One turn sends every row of this set to another row. A few are shown first. Where does it send the rows asked after them?
mabip: [ 47 -40   4 -18   7 -44  14 -16  44   8   8  -8 -35  22  14  22 -53  15
 -19]
vobe: [ 25  -2   2  -9 -21 -11  18 -34  17 -12  19 -40 -22 -13  -1  11 -30  74
  29]
rulod: [ 27   2  23 -11  -7  -7  26 -13  30  -9  37  -8 -37 -22  18   1 -28  77
  15]
sonap: [ 29 -18  -7 -36  -1  -9  -2 -11  33 -10 -10  23  37   9 -13  10   1  44
   1]
voto: [ 41 -12 -14 -26 -10  -2   8 -15  19   3   1  14  33  -7  -1  19  17  32
 -11]
zenat: [ 33  -3  -4 -60 -11  10   4 -34  70   7   4  -9   6  -6  -4  30 -11  38
  -2]
Pubon: [  2 -25   7  19  13 -30   5 -16  32  15  19 -16 -33 -39  12  28 -27  29
  -4]
Figi: [ 38  -2 -20  18  -2  25  30 -24  50  19  21 -19 -15 -11 -10  23  -4  47
  -2]
Riso: [ 30   9  15  -2  -7   3  13 -14  26 -17  38 -21 -37  -2  17  24  -8  69
  24]
dinu: [ 27 -27  -7 -33   2 -38 -33   6  50  22 -22  17 -29  12  11  14 -26  38
 -11]
gutu: [ 30   3 -20 -42  -1 -25  -8   3  41  11  -5 -17 -41  30  10  -6 -45  59
 -11]
kibeg: [ 49   2 -21  15   2  14  22 -17  44  21  -2 -22   3   6 -19  19   8  47
  18]
Pobe: [ 38 -32 -23 -20   5   0  12  14  43  -2 -12  26  14  -2   7   1  11  45
  -1]
tos: [ 34 -30  10 -31   6  -7 -31   8  47  31  -8  33 -21  -2   1  23 -26  44
 -10]
paboz: [ 30 -18  13 -32   9 -33  -7 -18  12  14  11  -4 -29  35  17  16 -41  18
 -31]
Viz: [ 36  -8  30 -23  14 -36  -3 -13  46  28  16  -7 -28  18   7  36 -40  10
 -26]
Sukur: [ 43 -14  25 -26  -5  32  26  -5  27  23 -10 -22   0 -17  -9  20  -8  65
   6]
pego: [ 11  -8   5  14   9 -36   2   9   7  -8  31  -1 -20 -18  -8   2  -5  25
  20]
Fol: [ 28  13 -28 -44  -6 -29  10 -13  47  27 -19  -1  -9  -1  17 -10 -25  23
 -16]
pafin: [ 37 -32 -34  -3  15 -35   8 -17  30  11  34 -12 -24  13   4  13 -57  28
  18]
bifu: [ 37  -4 -34  10  -2   1  22 -14  59 -19   0 -26  -3 -18 -13  11   2  48
  12]
gezo: [ 42 -11 -15   7 -12  -5  31   8  54   5  -1 -17  -1 -10 -10   2  16  63
  31]
Tuvo: [ 19  -5   9   2  -9 -13  28 -20  26 -36  17 -37 -27  -4   2  19 -18  41
  34]
Duku: [ 21 -16  13 -19   4 -46  28  16   0  20  33 -27 -30 -19  -7  12 -31  35
   9]
bup: [ 13 -15  31  -8  11 -35  30  -1   8  17  44 -32 -30  -1  -3  12 -28  41
  11]
Pud: [ 52   3 -24   1 -15  19  18 -12  42  -4  -5 -17  11   2 -26  13   0  51
   9]
mizi: [ 31 -14  16  -9  -7 -41  -2  -6   6  24  25 -50 -21  -5   4  10 -50  38
  15]
nofi: [ 21  -6   6 -34 -10  -5 -39   5  38  19 -34   1  -4  -6  14  16 -26  53
 -14]
bedop: [ 22  -3  26 -23  -7 -41  32 -12   0  26  22 -39 -17  13  10   8 -32  35
   0]
dat: [ 42 -12  33  28 -14   4   1   8  35  -5   9  -5 -16  14  12  14   2  65
  12]
zirov: [ 34 -35   7 -24  13 -34   1 -25  63  15 -12 -20 -20  15  24  34 -50  19
  -8]
kugem: [ 41 -25  20 -12  26 -52   8  -2  34  18  11  -4 -36  15  11  24 -57  24
 -10]
vok: [ 21 -24 -14 -15   1 -35   5 -16  23  14   5  14  -9 -11  38   8 -67  47
  -3]
tedon: [ 24 -23 -29 -37 -11  -7  -9   6  47  -4 -14  16  25  11  -7  18  -3  42
  -4]
sul: [ 20 -22  17 -30  14 -56  41  -4  18  21  10 -21 -25 -19   2  -1 -28  24
   9]
tob: [ 48 -17  37   8   6 -14  33 -12  23  -4  13 -20 -14 -19  26  17  16  41
  -6]
Nad: [ 35  -6   5 -67 -11 -36  -1  -3  44  -1   2  -6   5  15 -28  19   0  46
 -12]
sal: [ 17 -19   2 -29  -9 -22 -37   6  61  22 -22   2 -21   8   0   0 -30  50
 -20]
rizi: [ 38 -23 -11 -26   4   9  12  -6  48  -6 -11  41  -2   7 -18  21  -1  60
   0]
tute: [ 38   4  15   2 -19   3  21 -28  22  -8  35 -31 -27  -2  -4   7   3  65
  23]
Tev: [ 34 -14  -4 -31   9 -23 -27   8  61  40   7  14  -6   9 -11  18 -17  42
 -33]
tib: [ 45 -33  12  -8  -9   8  18 -12  44  22 -12 -13   0  21 -40  41  -2  45
   3]

nofi moves to zirov
pego moves to dat
Pubon moves to tob
Now these:
bedop moves to vobe
sonap moves to sal
tedon moves to dinu
paboz moves to mizi

One turn sends every row of this set to another row. A few are shown first. Where does it send the rows asked after them?
Ludar: [ -2 -33   3  22 -31  -7 -34   7  36  -1 -24 -21 -10]
bod: [-19 -19  22  -4 -24 -31 -31  16  15  19 -31 -18 -25]
Kuv: [ -1 -33   8  17 -29  -1 -34   0  33   3 -23 -16  -2]
bon: [  3 -35   5  18 -26  -6 -34   2  33   3 -21 -16 -14]
dulop: [ -4 -56  39   5  33   3   7  -1 -12 -19  -5  17   2]
vorav: [-21 -52  28  12  23  -3   7  24 -11 -42 -18   9  11]
zug: [-21   2  28  -2 -30 -22 -12  24  34  15 -20   5 -11]
vig: [-14  -1  29  -2 -28 -20 -10  16  32  22 -15   5 -12]
Meni: [-15 -35  26  13  20  -9  23  -9   2 -35  -2  33   1]
Ribar: [ -7 -40  26  11  25 -12  22 -15   1 -29   7  35 -13]
solad: [  2 -34  10  19 -28  -2 -34  -1  34   5 -21 -16  -7]
sel: [-25 -17  24  -7 -26 -19 -23  14  13  19 -38 -14  -3]
Viza: [-11 -41  20  17  26 -30  15  -3   1 -38   9  26 -36]
Tor: [-13 -20  25  -7 -22 -27 -30   9  15  26 -28 -16 -25]
Votul: [ -6 -59  27  12  35 -25  -7  21 -11 -35  -1   3 -34]
vuza: [-19 -49  14  23  18 -30  21  18  -4 -48  -5  21 -14]
Dilug: [ -5 -33   5  18 -32  -5 -35   6  33  -1 -24 -17  -6]
Kidi: [-15 -19  31 -10 -23 -17 -24   7  13  29 -32 -14 -10]
buter: [-17   0  28  -2 -31 -17 -11  20  33  18 -19   5  -7]
mog: [-12  -1  31  -4 -28 -21 -14  14  30  22 -12   6 -19]
gim: [ -7 -53  17  23  26 -32  16   5  -4 -35   5  24 -29]
saf: [  1 -61  34   9  36 -15  -5   7 -13 -22   3   9 -33]
bufib: [-20 -52  20  16  24 -16   2  32 -10 -48 -16   5  -4]
dufe: [-13  -1  27  -1 -28 -25 -16  18  32  21 -12   3 -23]
Nat: [ -4 -52  23  17  25 -17  24  -6  -7 -26   4  31 -11]
sitab: [-10 -49  24  17  20 -12  26  -3  -6 -31  -2  32   1]
tazen: [-20  -1  24   1 -32 -29 -14  26  32  14 -17   0 -19]
Fam: [-21   1  25  -2 -31 -27 -13  27  32  14 -20   3 -15]
pakeb: [-13 -51  15  23  21 -34  16  15  -5 -43   2  20 -27]
Dilev: [-16 -46  20  21  17 -16  26   6  -6 -38  -5  29   6]
napil: [-12 -19  27  -9 -21 -19 -27   5  12  30 -29 -14 -18]
tola: [-14 -52  35   7  28   5  10  10 -14 -29 -14  14  17]
rubu: [-15  -1  27  -1 -27 -28 -15  24  31  17 -14   4 -25]
vozig: [  2 -60  37   6  36  -4   1  -2 -12 -16   1  12 -17]
mep: [-17 -39  13  18  23 -33  13   9   4 -49   4  21 -30]
tavuv: [-25 -35  20  16  21 -12  25   1   0 -46  -7  31   4]
gobuk: [-23 -15  21  -6 -27 -24 -28  21  12  14 -39 -19 -10]
bifit: [ -7 -43  24  14  27 -22  17 -11   3 -29   7  30 -27]
zopi: [-27 -34  15  19  18 -21  23  10   3 -53  -8  27  -4]
Zipo: [-20 -16  27 -10 -25 -15 -23   8  11  25 -37 -11  -2]
Sose: [-23 -36  13  18  19 -28  17  15   4 -55  -4  23 -18]
Ragav: [ -2 -53  21  19  25 -24  20  -4  -5 -28   8  29 -22]
gik: [  3 -33   7  19 -29  -4 -34  -2  33   5 -21 -15 -12]
Zepak: [  0 -36   5  21 -29  -7 -36   6  35   0 -21 -19 -15]
zav: [ -3 -32   6  18 -29  -1 -33   2  35   0 -25 -16  -2]
pafus: [-15 -57  23  14  29 -25  -5  32 -10 -45 -12   0 -23]
kenum: [-22 -17  22  -6 -26 -28 -31  21  14  14 -34 -19 -17]
vafu: [-21 -47  16  21  17 -22  23  15  -6 -47  -8  27   0]

sel moves to napil
buter moves to dufe
Now these:
Nat moves to pakeb
Meni moves to Viza
tola moves to saf

One turn sends every row of this set to another row. A few are shown first. Where does it send the rows asked after them?
diri: [-41   9  79  53  -5  10 -33 -10   2  -7  14  36  27  -2 -46 -35  28  42
  10 -12  19  16 -51 -22 -15 -21  39 -27  -5  28  -6  -8 -17   8]
Timev: [ 12  34  56  36 -14 -24  -8 -16   0 -15  14  11  35  -1 -29 -50  44  57
  -3  -9  21 -34 -37 -29 -25  17  36  -7  37  41  29  -8  -5  11]
nebun: [ 17  12  42  32 -29  -6 -43   3  -4 -23  12  46  17 -16 -32 -46  41  41
 -34 -22  46 -33 -51 -18 -20  -7  37  17  15  27   7  -5  -8  16]
Nub: [-14  43  49  17 -12  27   0  -9  -8 -20  28  13  17  21 -20  -5  16  12
   9   4  31  14 -13 -13  -2 -19 -25 -10  27   8  19 -29 -28   6]
Fodi: [  4  42  67  42  20 -15 -27  14 -32 -22   9  43  48  18 -33 -42  22  52
 -11 -41  47  -3 -33 -10 -15 -19  10   1   9 -17  27 -32 -14   4]
goga: [ 19   9  31  19  18  -8   1   8  -9 -24  12   4  11  -1 -30  -5  35  14
  -6  -8   7 -35 -11  -7 -21  15  46  13   1  33   6 -36 -54   8]
Zes: [ -9  40  58  33  14 -20 -35   9 -37 -24 -13  47  46  26 -18 -38  27  58
 -14 -48  46   2 -35 -26 -18 -25  -8   4   1  15  22 -21 -13  -5]
Pitil: [ 20  36  -2  13 -17 -22  17  32 -11 -42   4  38  42 -12  -8 -56  45  26
   9 -36 -16  -1 -48 -17 -14   7  11   3  23 -14  25 -17 -20  -3]
Kul: [-30  36   9   4 -22 -55  16  23 -10 -26 -23  40   7 -15 -18 -28   9  25
  21 -18 -13   1 -38 -21 -11 -13 -10  -2 -15  19  -6 -24 -26 -30]
kegez: [-16  31  -8  28 -19 -19 -29  -8   5 -36   6  24  10   9 -21 -32  63  56
 -23  -4  26   0 -37 -38 -14  -7   2 -17  33  -7  10  17 -29 -24]
Nupu: [-61  11  23   2  -8   5 -20   9  -4 -24   0  45  21 -14 -12 -34  37  26
  12 -18 -22 -18 -24 -18 -28 -20 -10 -19 -17  63  19  -4 -40 -12]
Rolud: [ 15  54  56  27   8   9 -12  16 -10 -30  24  27  53   4 -21 -34  12  33
  -4 -27  31 -12 -35   8   4 -23  23   4  23 -29  32 -25 -16  14]
Nol: [ -3  25  10 -15  -8  10  35  13  -7 -47  23  31  31  -2  -1 -47  41  25
   9 -53 -17  -7 -44 -13 -31   5  11   1  29  10  10 -22 -13   6]
Ruko: [-11  20  20  45  -9   3 -38  13  13 -16   8  18  38  28 -20 -40  15  57
 -19 -24  28   0 -30 -15 -43  10  24 -30  12  11  47 -31 -27  37]
nog: [-32  45  11  22  -7 -49  17  16  -2 -18 -32  40  26 -10 -20 -39  -5  48
  18 -18 -15   6 -38   3 -17  -5  -7 -11 -15  16  14 -21 -25 -19]
Geke: [ 27   7  38  17 -33  -5 -46   6  -6 -27  32  42  10   5 -24 -42  43  36
 -23 -18  23 -45 -44 -25 -12 -13  28  24  19  17 -15 -12 -17  12]
pil: [-25  31  17  -8 -20 -39  22   5 -13 -43  11  40   8   2 -24 -19  29   8
  32 -21  -5   8 -31 -48 -13  -1 -12  -7  10  25 -19 -25 -19 -29]
Sonez: [-63  10  31  10  -7  -5 -26   3  -8 -18   6  47  33 -15 -12 -31  38  22
   9 -16 -16 -29 -21 -25 -30 -21  -1 -25 -22  63  20  -6 -41  -7]
tadas: [-39  44  68   6   8  -2  -1  -1 -19 -26  23  28  16  21 -32   4   9  23
  17 -10  47  -4  -7 -19   7 -19  -5  -4   4  13   6 -39 -23  -7]
tabo: [-29  18  -6  24 -36   2 -31  24 -24 -19  39  68   0  11 -31 -36  53  38
   1   2 -12 -24 -12 -11 -26   3   2  -3   5 -15   8   3 -18  -6]
mibe: [-25  30   1  22 -34  12 -28  24 -18 -14  51  65   7  17 -27 -27  52  36
   3 -10  -3 -18   3 -12 -11   6   3   5   0 -16   1  -3 -16  -1]
ruso: [-48  14  83  45  -4  16 -22 -10   9  -5  15  38  22   5 -41 -34  21  34
  11 -22  21  18 -47 -17 -21 -17  35 -24  -2  32 -13 -11  -8   2]
Voduf: [-45  49  73   1   8 -29  -1   3 -25 -24   9  35  22   4 -41 -20   1  39
   2 -34  37 -12 -25 -12  -8 -16   2  -6 -19  35 -11 -37 -21 -21]
fupa: [  8  50  24  44 -16 -32 -31  17 -14 -17 -20  61  41   7 -13 -48   3  50
  12 -20  -3  18 -43 -16 -17 -29 -15  -6   7 -15  26  -5  -5  -4]
nid: [-29  28  19  39   1  -5  -3  -6  -2 -15  31  38   7  -4 -51 -11   8  -3
  15   4 -25  -2  -5  -4 -45  -4  42 -13 -11  -7 -18 -14 -32 -17]
bodus: [-25  29  65  27   8   4  12 -19  10 -14   0  42  30 -16  -2 -25  16  35
  35 -25   3 -20   2 -14 -20  -5  55   8 -22  24  18 -14 -14  16]
gof: [-20  18  36   7 -15   5  26  -9 -25 -30  21  29  11  18 -14 -23  40   0
  29 -26  11   7 -25 -48 -28  -5 -15  -9  37  26 -10 -21  -4 -13]
Lunim: [ -8  -8 -15  36 -21 -23 -21  -9  21 -36  -4  32  25  -6   1 -55   9  23
  -7 -28  -5 -19 -49 -23 -30 -47  16 -21  18   3   9   1 -23  -5]
mub: [-36  44  58  12  17 -46   8  -4 -13 -30 -13  25  34   6 -33 -33   2  46
  -5 -46  26  -9 -44 -13 -24 -19   8  -6 -11  44 -13 -30 -21 -27]
Fikad: [-22  25  55  29  14  -5 -18  -1   4 -19  -6  14  21 -18 -39  -7  12  14
 -11 -10  18 -25  -9 -11 -41  -6  49  26 -18  48  15 -31 -36  19]
bot: [  6  11  41  24  16   0 -11   2  -2 -17   8  11  13  -4 -30 -10  27  12
 -15 -12  19 -29 -11 -11 -28  12  51  19 -15  36   5 -45 -52  15]
leru: [-10  28  18  41   0  -8   7  -9  -3 -15  43  44  16  -4 -45 -11  10   3
  17  -1 -25  -5   4   2 -31  -3  46 -14   2 -15 -14 -21 -24  -7]
lelat: [ 25  14  36   9 -27   0 -39  12  -5 -29  35  27   4  11 -27 -29  51  28
 -14 -21  22 -40 -41 -28  -2 -13  23  26  19  17 -27  -1 -22  -4]
Tir: [-21  21 -11  26 -33 -19 -41  13 -10 -34  28  77   4   2 -30 -47  47  46
  -6  -3   7 -12 -30 -13 -45   7  -4 -13   6  -7  15  17 -20   2]
gog: [  6  40  30   7  -6  29  15   1  14 -35  27  17  31  -4  -8 -33  13  29
  -8 -25   9   5 -43  22   4 -22  13   3  25 -21  22 -24 -25  17]
loru: [-13  21  10  41 -13   1 -50  19  19 -20   5  18  34  22 -28 -39  17  64
  -9 -22  23   0 -37 -16 -42   9  31 -31   4  10  43 -29 -31  30]
diza: [ 26  43   7  37 -14 -41 -21  33 -13 -28 -15  48  41  -1 -14 -47  20  38
   6 -24 -14   7 -46 -20 -27 -16  -5   1  17 -24  30 -17 -19  -2]
metet: [-22  -9 -16  34 -22 -28 -26  -7  27 -29  -5  36  25  -5  -1 -49  11  21
   1 -35   0 -28 -48 -24 -33 -43  26 -23   8   3   5  -3 -21  -9]
vip: [-41  52   7   2  -4   5 -30 -14  20 -43   8  53  19  -3  -2  -4  18  31
  14 -20 -11   7   2 -25 -27 -27  16 -12 -19  -8  -4  10 -38 -16]
Roba: [-54  21  13  38   5 -24 -10  -8   8 -30  12  47   1  -7 -43 -18   9   6
  21   4 -15   2  -7  -9 -57 -17  25  -3 -18  -5 -10   2 -32  -8]

Nol moves to gog
Voduf moves to Kul
Now these:
ruso moves to Nupu
fupa moves to Zes
lelat moves to goga
nid moves to tabo
metet moves to loru
nebun moves to Fikad
Rolud moves to tadas
Timev moves to bodus

One turn sends every row of this set to another row. A few are shown first. Where does it send the rows asked after them?
nak: [-14  14   8   9 -34  10  28  15 -49 -21  54  -8  15  21   4  57   4 -21
  50   7  -5]
lom: [ -4  19  17  17 -40   3  21   4 -61   3  25   2  30   4  10  76  11 -14
  48  11   9]
kibuv: [  8  31  -7  23  27  -1  22 -21 -17  11  17 -12  13 -34  10  26  44  32
  49   4  17]
beto: [ 10  38 -16  23  22  -2  16 -27 -26  13  13 -22  18 -32  12  20  40  32
  46   8  17]
Rido: [ -2  35 -28  27  15  -8  33 -19 -32  17 -19 -24  38 -23  21 -10  40 -16
  35   6  13]
Vasib: [-17  -2   4  21 -41 -17  45   8 -62  -1  21  -7  24  12   1  48  10 -52
  37  19   0]
vivof: [  1   6 -13  35  26 -17  46 -34 -18  -8  23 -32  13 -19  15 -11  46  -1
  41  14  12]
vuk: [-19   4  -7  13 -37  -3  41  13 -45  -9  46  -2  15  23  -9  51   5 -39
  44   8 -11]
nalid: [ -9  14   1  12 -40  11  26  16 -46  -1  39   7  30  24   0  58   9 -30
  53   1  -3]
nebe: [ -8  35 -23  19  19  -7  36 -10 -33  16 -23 -16  30 -31  13   0  37 -17
  36   1  17]
bobi: [ -3   4  -1  33  30 -12  51 -29 -19 -14  18 -30  11 -16  18 -14  47 -10
  45  11  10]
zaf: [ 14  13 -22  50 -14 -38  35 -11 -42   5   4 -45  20  46 -10  -3  27 -11
  59  -5  -7]
vuse: [-11  -3  21  16 -32 -11  40   1 -59 -24  53 -21   4   5   7  58  10 -17
  44  25   0]
Razi: [ 21  47 -20  36 -18 -14  10  -3 -55   8 -11 -44  29  32   4  19  17  14
  66 -12   0]
dek: [ 18  27 -19  40  -7 -31  25  -9 -45  -5  24 -55  -4  29 -11  20  18  32
  63   2  -5]

vuse moves to lom
beto moves to Rido
kibuv moves to nebe
Now these:
nalid moves to vuk
zaf moves to dek

